Each run below is a few steps of one of 6 hidden systems, one row a step.
Z164, trace 1, 8 rows:
[[ -5  -5  -2  67 -55  -6  71 -95 -53 -50  20  -9 -30  44  89 -23  11   2]
 [-18 -89 -15 -92 -16 -24 -45  44   3  43 -31  48  -3 -22  20  52 -48 -31]
 [ 14  20  -3  79  77  40   1  29  11  17  29 -38 -37 -23 -82   8  38  33]
 [  5  35  -5  -9 -60 -26  26 -59  19  18 -40 -34  78  17  41 -54  25   6]
 [-39 -22  37 -23 -29 -28   9  49 -66 -24  17   9 -93  -2  17  38 -21 -15]
 [ 28 -62 -47  43  50  46  -9 -48  53  18 -12  23  24 -14  -5  30 -10  -1]
 [-11  52  21 -43  -8 -39  -5  52 -23  48 -23 -41  25   2 -54 -43  23  12]
 [ -5  -1  17  64 -30  22  22 -55 -16 -48  18 -12 -45  -4  62  12  33   9]]
Z636, trace 2, 8 rows:
[[ -5 -33   5 -57  -2  -5  -7  15  52   6 -23  34  42  -3   7  17 -56 -47]
 [-22   4  34  28  65  18  13   6 -32   4   3  -1 -26  -8 -69 -23  26   3]
 [ 25  31 -11  -1 -25  -5 -18 -83  -8 -20 -23   8  33   8  36 -17  12  24]
 [  3   1 -14 -31 -13 -25 -28  74 -35   7  44   2 -40  12   2   6 -10  11]
 [ 17 -15  -1  51  20  50  10 -14  68 -16  14 -11  13 -15  18  16   8 -14]
 [-12  39  22 -45 -10 -32  19  22   7  23 -29 -16  34   9 -45 -21 -27 -14]
 [-20 -19  29  39  13  18  26 -34 -47 -35  19  14 -49  10  22 -10  21 -11]
 [ 26  -4 -25 -51  -4 -13 -52 -23  16   6 -18  36  34  -2   5  14 -26  13]]
Z230, trace 3, 8 rows:
[[ -1  17 -23  39 -70 -34  66 -32 -57 -18  23 -38 -39  48  46  -2 -17  19]
 [-22 -91   6 -44 -14   8 -18  16  21   1 -12  49 -10 -15  51  42 -34 -50]
 [ -2   4   9  18  74  18  -2  19   7  33 -19 -11 -11 -26 -99  16   5  13]
 [  9  27  -8  32 -29 -10  18 -63 -16  16 -23 -40  30   2  28 -44  56  29]
 [ -3  -5  -9 -38 -53 -31 -30  30 -31 -12  14   7 -48   3  44  38 -24  10]
 [ 10 -52 -24  36  41  37  10  12  38  14  22  10  -7  -2 -15  26 -18 -16]
 [-15  23  18 -17  -5 -14  15  -2  19  37 -51 -36  36 -19 -33 -20  19  -3]
 [-14  13  13  21 -16  -8  19 -31 -58 -25   4  -7 -53   5  12   9   9  19]]
Z164, trace 4 (8 x 18):
[[ 28  23 -27  56 -24  14 -11 -16   5  14  25 -52  -8  -7  39 -13  70  47]
 [  1  -1 -15 -32 -71 -40  29  29  21  22 -19 -32  12   6  34  32 -46 -11]
 [-34 -52  26  43  33  26  50  26   5  -2  13  -5 -43  -6 -20  20  -4 -34]
 [ -4  -2   9 -10  22   4   0 -62   8  31 -68   5  43 -26 -29  -5  15   3]
 [-13  16   6  -9  -9 -26 -12  12 -88  11   8 -14 -48  10  -8 -21  32  34]
 [ 27 -31 -43  20 -30  15 -22 -25  27   9   3  -5  -3 -11  62  31  10  19]
 [ -3   6 -11 -18 -10 -24  19  72  20  39   0 -33   0   4 -37  16 -31  -3]
 [-19  -9  34  58   9  32  51 -28  18 -15  -6 -23  -7  -7   7 -12  31 -21]]
Z677, trace 5 (8 x 18):
[[  37   96  -13  -46  -36  -36  -50  -22   24   21  -36  -28   78   -4
    -9  -40   22   44]
 [  -6    5    3   29  -58  -10   26   54  -37  -43   70  -27  -88   23
    57   28   -5    4]
 [   6  -62   -8   -5   13   37   14  -24   98    3  -24   33   60  -10
    20   20  -47  -56]
 [ -38   36   54  -28   45  -25    9   50  -54   13  -17   -6  -30   -1
   -99  -25   -2    0]
 [  17    8   -6   61   -2   31    3 -108  -13  -33    3    4    6    4
    53  -32   57   22]
 [  23   -1  -36  -92  -31  -49  -64   48  -17   17   13   28    9   15
    10   18  -44   12]
 [   4  -20    6   75   31   56   15   47   44   -7   53  -31  -34  -13
     2   10   42   -9]
 [   1   49   16  -43  -30  -29   23  -33   49    3  -59   -9   72    1
   -25   -5  -42  -16]]
Z14, trace 6:
[[ 15  -9 -27  18  12  12  14  60  70  36  -9 -42 -17 -34 -45  79 -35   4]
 [-38  -4  32  40  10   0  92 -15   4  23 -23 -43  24  12 -26 -45  20 -33]
 [-37 -24  40 -41 -29 -28  -5 -45 -68  -8 -50  19 -34 -17  23  13  11  -6]
 [ 27 -45 -55  16  36   3 -35 -19 -43  27  15  23 -27   5  -9  21  -5  39]
 [ 22  18 -22  17  -7   9 -23  18  41  50  -5 -52  36 -22   5 -15  49  30]
 [-10  36  17  23 -51 -19  47  22   2 -10  -2 -55 -35  -4   6  24  -9   3]
 [-26 -67   5   5  -9   4  44 -18  -4   6 -12  16  -7  10  29  14 -28 -39]
 [-16 -27  16 -28  36  -3 -23   2 -24  33 -38  15  -9 -27 -45   6  10   5]]
Z230, trace 7 (8 x 18):
[[ -3 -86 -29  41 -15  33 -24  28   4  41  17 -26 -49 -39  66  41  62  12]
 [ 17   2 -45   0 -21 -18  15  18  55  66 -52 -51   7 -34 -40  78 -36  26]
 [-43 -49   3  49 -16 -13  84  -3 -55  49 -19 -51 -41   5  -1   3  18  -1]
 [-12 -47   1 -19 -24  -2 -18 -66 -10  17 -73  12 -22 -52  27  63   2   5]
 [  7 -45 -51   7  34 -17 -19  22 -60  66   2 -11 -38  -3 -44  23  10  46]
 [ 13 -23 -25  44 -32  25   5 -16  36  38 -18 -49   9 -35  47  13  60  21]
 [  0   5 -27 -21 -49 -46  21  33 -13  36 -26 -39 -30  -5 -10  58 -43  19]
 [-26 -80  -4  57  14  28  50 -22 -13  23  -9  -7 -32  -6  15  22   9 -19]]
Z60, trace 8, 8 rows:
[[ 18  22   1 -35  21   0 -70  32  30  13 -33   3 -34 -62 -61  81 -16  29]
 [ 16  25 -28  72  22   8  67 -16   3  11  33 -45  31  50 -24 -56   9   9]
 [-25  -5  43 -60 -67 -23 -20  -7  -3  -3 -41   0   8 -25  63   0  23 -19]
 [  2 -22 -16  23  39   7  11  17 -21 -18  26  20 -66   7 -40  52 -48   6]
 [ 15 -23 -15   5  22  20 -12 -26  39  36 -13  -2  74   1   8 -46  31  -8]
 [-11  55  31 -21 -27 -37  -9  22 -41  -7 -12 -29 -43 -18 -22  11  15  26]
 [ 10 -40 -29  44  -5  20  33 -31  10 -18  29  11  -5  26  45  11 -24 -13]
 [ -7 -10  11 -60   5 -17 -34  38  16  36 -23   8  21 -22 -25   3  -3 -11]]
Z636, trace 9:
[[ 41  26 -40  11 -24  -5 -17   9  18 -22  48  -2  -1  26  33   8 -22  20]
 [ -9  -7  20 -12   2  15   7  62  47  -2  27  -6  15   0   9 -11  -4 -38]
 [-13  23  43  11  22  14  33 -26  24 -30 -20   3   5  -3 -35   4 -20 -24]
 [ -5   5   5 -21  10 -15   0 -30 -46 -13   0  28  11  27  -8 -36  -9  -4]
 [ 14   5   3 -10   5  11 -51  -6 -16 -23  23  25 -19  -9  21  -1  21  17]
 [ 33  30 -24   4   4   3 -20  22  39   0  25 -11  14   3  -6   9 -11  14]
 [ -9  16  24  11 -11   5  29  27  26 -10  16 -23  12   8   7 -24   7 -24]
 [-13   1  30 -13   1   4  15 -21   4 -30 -12  22  -1   2  -4   4 -28 -27]]
Z677, trace 10 (8 x 18):
[[ 18 -59 -35 -55 -38  -4 -64 -52  19  45 -50  24  61 -28  77   3  29   9]
 [  9  14 -26   9  15 -15 -22  97 -23  27  30 -40 -83 -20 -66  66 -17  44]
 [  7 -19 -16  66 -19  30  68 -49  72  33 -26 -55  64  -2  36 -23  32 -13]
 [-40   6  44 -85 -45 -63   0  27 -57   7 -56   4 -42 -17 -19  39 -40  -8]
 [  0 -77 -25  92  53  55  24 -54 -24   6  17   8 -38  -4   8  13  36   5]
 [ 22  23 -23 -79 -15 -43 -58  -1  10  66 -57  -7  68 -16 -25 -14   4  26]
 [ -7   9   0  66 -19   9  21  44 -40 -11  47 -56 -93 -10  14  28  43  28]
 [ 18 -36 -36 -12 -33  -1  23 -56  76  24 -46   2  74   0  34  19 -38 -23]]
Z60, trace 11:
[[-17 -55  23  -8  40  42   7  21  82  45 -21   1  72 -23  -6 -34  24 -53]
 [-23  71  50  -3   3 -28  14 -36 -46 -10 -58 -23 -29 -24 -71  14   6  26]
 [  9 -50 -38  33  -8   1  20 -58 -59 -11  33  28  -9  46  60 -26   2   5]
 [ 15 -17 -17 -60  -9  -6 -83  52  23  35  -8   9   5 -39  15  32  13  15]
 [ 13  43  -6  67  19  19  45  22  35  -1  28 -51 -15   6 -38   9  -3  13]
 [-21  -9  25 -31 -45 -18  35 -30  15   1 -32  -2  42  10  38 -27  -7 -36]
 [-27 -29  25 -13  22  -5  -5  14 -50 -13  -3  26 -68 -12 -29  35 -13  -4]
 [ 30 -22 -41  28  36  28 -19 -47  20  17   0  14  36   7  -2 -11  12  17]]
Z14, trace 12, 8 rows:
[[ 36  -2 -52  74  50  31  -9  -1  24  36   2 -38 -40 -32 -55  65   9  54]
 [ -7  19 -10  16 -52 -22  60   1  21  57 -31 -76  59  13  19 -45  30   4]
 [-47 -32  42   3 -47 -14  34  21 -46 -15 -10 -17 -86 -21  32  46   5 -16]
 [  1 -84 -39  15  35  18  17 -53   2  39 -39  28  11  -7 -14  32 -27  -4]
 [-10  13   5  -8  16 -16 -20  27 -37  62 -26 -37   2 -21 -40 -30  62  34]
 [ 14  22 -11  52 -42   4  15 -50 -11 -14  -4 -34 -36 -12  38  28  25  35]
 [ -2 -48 -38 -25 -40 -28  15  35   2  49  -2 -12   8  11  28  17 -30  -7]
 [-25 -29  29  33  33  30  19  23  12  16 -10 -20 -36 -31 -27  17  29 -13]]

Name the system that made each run.
trace 13 (2 x 18):
[[ -8  11  14   7  18 -12  25   8 -32 -37  17  19 -59  13 -46  38 -60  -3]
 [  3 -39  -9  -2  27  25  -8 -43  14  11  -2  30  58  12  24 -50  22 -19]]
 | Z14
trace 14, 2 rows:
[[ 18 -76 -58 -81  24 -23 -75  19 -22  77 -13  47  53  10   2 -18  -8   8]
 [ 21  62  14  69  41  39 -34  36  13 -10  37 -49 -46 -40 -43   7  74  53]]
 | Z14
trace 15 (2 x 18):
[[ 48  71 -41  22  -3  -6  -8  43  45   6  40 -45  14  13 -29   8 -19  37]
 [-16   9  31  16 -35   9  57  13  38 -25  23 -20  28  27  47 -41  -5 -50]]
 | Z164
trace 16, 2 rows:
[[ 18  66  39   0  33  37 -51 -11  78 -12 -33 -16  44 -53 -40  -8  49   9]
 [  7  73 -10   8 -40 -45  51   2 -44 -29  33 -28 -23  59 -11 -23 -39  20]]
 | Z677
trace 17 (2 x 18):
[[ 55   6 -70  45  15  19 -44 -37  11  -3  25  -1 -23  -5   4  42  -3  59]
 [  4 -19 -32 -15 -40 -23  14  71  28  69  12 -46  40  15  26 -22   6  -6]]
 | Z230
trace 18:
[[ 20  40   1 -36  29  -7 -29  18 -19 -20  45  34  24  40 -28 -55 -15   0]
 [ 16  42  27   8   8  30 -22   7  41 -50  43   8  21   9  31 -42  31 -17]]
 | Z230
trace 19:
[[ 22  33  13  31  28  39 -53 -72  19 -18 -24  -2  10 -46  -1  -4  69  38]
 [ 30  60 -47 -26 -59 -57   2  25 -20  17  22 -32   7  39   4  -6 -35  39]]
 | Z14
trace 20:
[[-68 -39  74 -40 -37 -14  42  78  -3  32  -9 -32  18   0  36 -62  45 -63]
 [-10  -5  29  41  17  24  16 -86  -3 -45 -56  12 -66 -52 -25  93 -22  13]]
 | Z164
trace 21, 2 rows:
[[ 41  72  -8 -52  55  -3 -97  24  24  27 -17   9  40 -33 -89  -8  10  44]
 [ 27  82  -8  54 -38  -3  16  -8 -18 -50  72 -38  -4  48  43 -64  36  30]]
 | Z164
trace 22 (2 x 18):
[[ -3 -61 -62  14  10 -35  37 -90 -92  74 -38   1  32  43  -4 -48  12  31]
 [-10 -30  15 -30 -33   7 -86  39 -28  20 -10 -11 -54 -67  62  33  83  28]]
 | Z230
trace 23 (2 x 18):
[[-47   3  76 -21  -4   2  31 -18  25  -1 -78 -11  11 -44 -19  10  10 -37]
 [ -3   7  -3   8  30 -23  -3 -63 -90  -8 -15  25 -44  13 -36   5  -8  36]]
 | Z230
trace 24, 2 rows:
[[ -9   6   8   5  -5 -18  32 -26 -46 -50   5  27 -69  19 -13  46 -69  -2]
 [  7 -72 -29 -13  37  21 -29 -12   9  39   7  39  50  18  19 -43  15 -18]]
 | Z14
trace 25:
[[ 13  18   3  14 -17  13 -21 -18  -9 -33  48   4  11  19  64 -54  50   9]
 [ 15  21  -6 -53 -35 -21 -28  27  33 -20   0  16  -3  -4  13  46 -57  -8]]
 | Z164
trace 26:
[[  17  -19    2  -27   29   20  -51  -39  -29  -42   56   76   47   52
    54  -95   26  -19]
 [  45   75    5  -59    3   -2 -108   40   46  -42   22   24   -1  -32
   -17   36  -11   26]]
 | Z14
trace 27, 2 rows:
[[ -1  42  16 -20  30 -13  26 -23  22  -4 -28  10  41  19 -67 -16 -50 -13]
 [-19   1  34   6  12   2   2 -23 -69 -26  23  21 -21  23  16 -56  40  -6]]
 | Z636
trace 28 (2 x 18):
[[-20 -10 -20 -45 -44 -62  53  51 -21  56 -11 -36  26  39  -4 -20 -40 -13]
 [-35 -46  49  55  14  48  27  -8   6 -23  -5  -8 -58 -36  21  33  43 -24]]
 | Z164
